One turn moves every row onto another: examples first, then more rows asked:
q_918: [  7   9  10  -5  17   3  -3   6  -8  13   5  -7  -8  -9  16 -10  -3   4
  13 -17   9   0   9   2  -1   8  -8 -12  18   1  -5   9  13   2]
q_892: [  4  -2  10   2  -3  -5  -7   1  -1   6   8 -15   1 -15   0  15   5   9
   4  -7  17   3   4   8   5   1 -10  -2   8  -4   6   8  27  -1]
q_222: [ -9  11  -8  -2  16   5   5  -5   6  23 -13 -13  18  -4   9   3   5  -8
   3  -5  11   2   3  -7   1   6   5   3  -8   4  11 -10   9  -9]
q_75: [ -1  17 -16   3  10   8  -8  12 -10   7   7 -12  17  -8  16   0  13   5
   5 -17   0   7   6  10   4  -1  -2  -7   1   2  -1 -13  -1  -9]
q_796: [-11  15 -11  10  16   4   2  -7 -10  19  -7  -4  -1   5  -6  -9   5  -1
  11  -4  11  12  13   2  -4   6   2   7  -4   1   4 -12   6  -7]
q_99: [  8   1  13  -3  -1  -6  -6   2  -5   4   2 -11  -2 -13   0  13   4  10
  10  -6  17   1   3   8   4   4 -11  -4  11  -5   6   7  26  -4]
q_810: [  1   0  12  -8  -1  -8  -3   3  -4   3   1 -10  -8 -15   0   8   5   6
  11 -12  13   9   2   8   8   8 -11  -1  17  -4   9   6  14   1]
q_710: [  3  10   0   9  15  14 -10  -9  -4  24  -5   1   6  -6   0   3   8   3
   2  -9  15   2  12   9   0  10  -5   4 -18  -3   4  -1  26  -3]
q_761: [ -6  15   5 -20   8   2  -6   8 -25   6   7 -14   3 -14   8   6   0   1
   5 -16  -2  13  16  -4   7   0   0   0   7 -13  -5  -3  17   3]
q_815: [  6   4   8   4  16   9  -9   4  -3  15  11 -10  -4  -4  15  -6  -3  10
  15 -17  11  -7   8   5  -1   4  -7  -8   6  -1  -7  12  25   0]
q_159: [-10  10   5 -15  18  -5  -8   4 -17  -1   4 -12  -9  -8   5   1   4  19
   5  -5   8  13   4  -3   8   1   5   9  14  -7   2  11  10  -2]
q_851: [  2  10  10   1  17  11  -6   9  -6  13 -11  -6   7 -14   9   0  16  -1
  -2 -11   7   7  -7   4   6  19   5  -2   2   4  11  13  12   4]
q_480: [-13  13   4   6   2  -1   7   0 -19  13 -10 -21  10 -16  10  -1  13  11
   5  -6   4   8   8  -9  15   6  -2   7   8   1  19   1   9  -8]
q_291: [ 10   7   8  -1  15   9  -6   4  -6  12   9  -5  -5  -8  14  -5  -4  10
  15 -18   9  -7   9   4  -6   3  -7  -6  11  -5  -8   9  23  -1]
q_72: [  0  20   0 -12   4   6  -8   1 -21  12  15 -15  12 -12   7   5   2   8
   1 -17  -1   7  16   2   5  -2  -4   0  -1 -18  -6   0  28  -5]
q_467: [ -5   5  -3   1  22   6  -7  -8  -4  21 -13  -9   5   4  -2   1  13  -9
   8  -3  12  15   1  -6   1  11  15   4  -9   5   4  -4  13   1]
q_203: [ -4  11   3  -8  18   3 -15  -6  -8   4   9 -16   6  -9   4   5   9  29
   0  -6  11  11   6  -5   9  -4  -4   7   6  -8   3  17  21  -1]
q_976: [  6   7   0 -19  18  11  -7   4 -16  14   6 -10  -6  -6  11   1   3   8
  17  -8  -2  10   4  -2   8  -7  -8 -17  16  -5   8  -9  15  -7]
q_134: [-10   8   6 -15  16   0 -10   0 -15  -2   3 -14  -4  -9   8   4   7  24
   2  -4   8  14   3  -3  10   3   2   6  14  -6  -1  13  11   2]
q_958: [ -2   8   6  -2   7  12 -14   4  -3  21  -4  -6   7  -6  15   7  10   0
  20  -3   5  -3 -10  -3  -2  -4  -5  -4   9   8   5  -3  -2   5]
q_143: [-16   6  -9   6  18   7 -16  14 -12  10  -3 -13  19  -2   7  -1   6  12
   3 -14   7  19  14 -11  14   2  -7   5   4  -1  11  -6  10  -1]
q_5: [-11  13  -2  -5  13  11 -10  13 -21   8   0 -12   1   0  19 -15  10  12
  -1  -8   6  14   8   1   8  -6  -7   8  -5  -8  15  -7   1  -2]
q_12: [  2   3  13  -9   3  -9  -2   4  -6   4   0 -10 -10 -16  -1   5   3   3
  10 -11  12   7   2   4   9   5  -6   4  19  -4  12   6  15  -3]
q_708: [  9  10  10  -6  19   0  -1   8  -7  11   6  -5 -10 -12  13  -7  -3   1
  13 -16   8  -1   5   1  -2   6  -1 -10  18  -1  -2   9  11  -2]
q_344: [  9   7   1 -18  20   8  -8   6 -17  15   7  -7  -8  -8   9   2   1   5
  18  -7  -1  11   2  -5   6  -8  -3 -11  19  -5   7  -6  13  -6]
q_96: [ -2   7   1   4  17   8 -14  -8  -8  24  -1  -9  10  -1  13   1   6   8
  -4  -5  21   7  12  -2   2   4  -2   7 -24  -6   7   1  21  -1]
q_873: [  1   9  -7  -3  22   2   4  -6  -5  17 -12 -12   2   0   8 -14  14  -6
  -4  -2  15  10  10  -1   2   0   4   6 -10  -2  16 -12   9  -6]
q_194: [  6   7  -1 -19  17  12 -11  -1 -16  15  10 -10  -1  -5  13   4   3  12
  16  -8   6   5  10  -2   4 -12 -10 -12  13  -6   8  -5  27 -13]
q_155: [ -3  14   4 -19  11  -2  -7  10 -26   6   9 -13  -3 -13   7   6   3  -1
   6 -15   0  13  13  -5   5  -5   3   0   8 -12  -5  -4  15  -1]
q_624: [ -9   8  -8   2  16   1 -14   1   2  15  -9  -7  10   9   0   2   8  -1
   8  -2  16  11   4   3   1  -3  -1   2 -17  -1   4 -14   0   0]
q_346: [ -5  17  -3   5   7  13 -13   8 -25  13   2  -5   1  -5   8  -2  18  -4
  17 -12   7  13  15   9   0  -2   1  -8   7  10  -2 -12  10  -3]
q_506: [ -3   8   7  -8  17  -1 -14  -4 -13   3   5 -14   3  -8   6   7   3  29
   5  -7  13  10   4  -6   9   1  -3   6   8 -10   1  18  19  -2]
q_101: [ -9   9  -3   8  17  11  -7  13   4  10 -11  -6  13  -9   3   1   5  10
  11 -16   0  -4  -1   9   9  16  -5   1   6   5   5   5   7  -4]
q_547: [-12  12 -10  13  11  -2   2   0  -6  13 -11 -13   6   2   0  -8   9   4
   6  -1  16   6  15   2   0   3   2   4 -10   4   1 -17   8  -9]
q_463: [  0  11  -3   0  14  10 -10 -15  -1  26   1  -6   8  -2  18   1   8  10
   1   3  19  -5   8  -1  -5  -6  -7   3 -15   0   4  -6  15  -5]
q_555: [  0  10 -10  11  10  11  -4 -15 -12  25   4  -7   6  -6   5  13  10   8
   6  -8  11  10  16   5   0   2  -2   1 -16  -1   7  -7  22 -13]
q_781: [ -9  10  -3  -2  15  -2  -5  -5  -1  14  -8  -9   1   4   4   3  10  -8
   9   2  13   1   0   8  -4  -2   5   2 -16   1   3 -10  -2  -2]
q_116: [ -5   8 -10   3  25   9   5   1   2  13 -15  -9   5   0   4 -11  11   3
  -3  -8  11   8   8   3   6   8   1   5 -13   1  15 -10  14  -9]
q_910: [  4   8   0 -15  16  13 -12   0 -11  18  11 -12   0  -2   9   3   3  11
  16  -5   5   0   8   4   8 -10 -13 -16   9  -6  10  -6  30 -12]
q_903: [ -6   3   0   2   6  -6  -9  13  -8   3 -10 -23  18 -11  12   0  16   8
  -4  -2  13   2   2   4  17   9   4   0   1   4   7  -5  12  -8]
q_721: [ -9  12  -8   4  18   3  13  -6  -4  21  -9 -12   7  -5   4   7   4  -5
   2  -3   3   7   4  -8  -2   7   5   2 -11  -1  12  -4   2  -7]
q_945: [ -2  11  -2  -5  12  10 -19   9   3  16  -8  -5  20  -4  12  -8  13  -3
   9 -10  15   1   5   1   4   0  -6  -5  18  11   3 -12  14  -5]
q_502: [ -3  13 -12   4  20   6  -8  -6  -2  19  -8  -9  14   2   1   7  13  -5
   8  -8  11  12   1   2   0  11  14  -2 -10   6  -2  -6   7  -7]
q_477: [ -3   8  -3   9   9   3  -3 -18  -6  24  -4 -12   7  -7   7  11   8  16
   7   5  14  -4   6   3   4   2  -2   3 -17   0   7  -3  16 -12]
q_399: [  2  14   0 -14   5   2  -8   5 -24   7  13 -16   8 -12  10  10   0   8
   1 -19   2  12  13  -1   4  -1  -1   0   0 -18  -3   1  26  -6]

q_463 moves to q_96
q_873 moves to q_467
Now find these:
q_159 moves to q_708
q_194 moves to q_506
q_958 moves to q_5
q_945 moves to q_143
q_134 moves to q_918
q_72 moves to q_892
q_222 moves to q_624

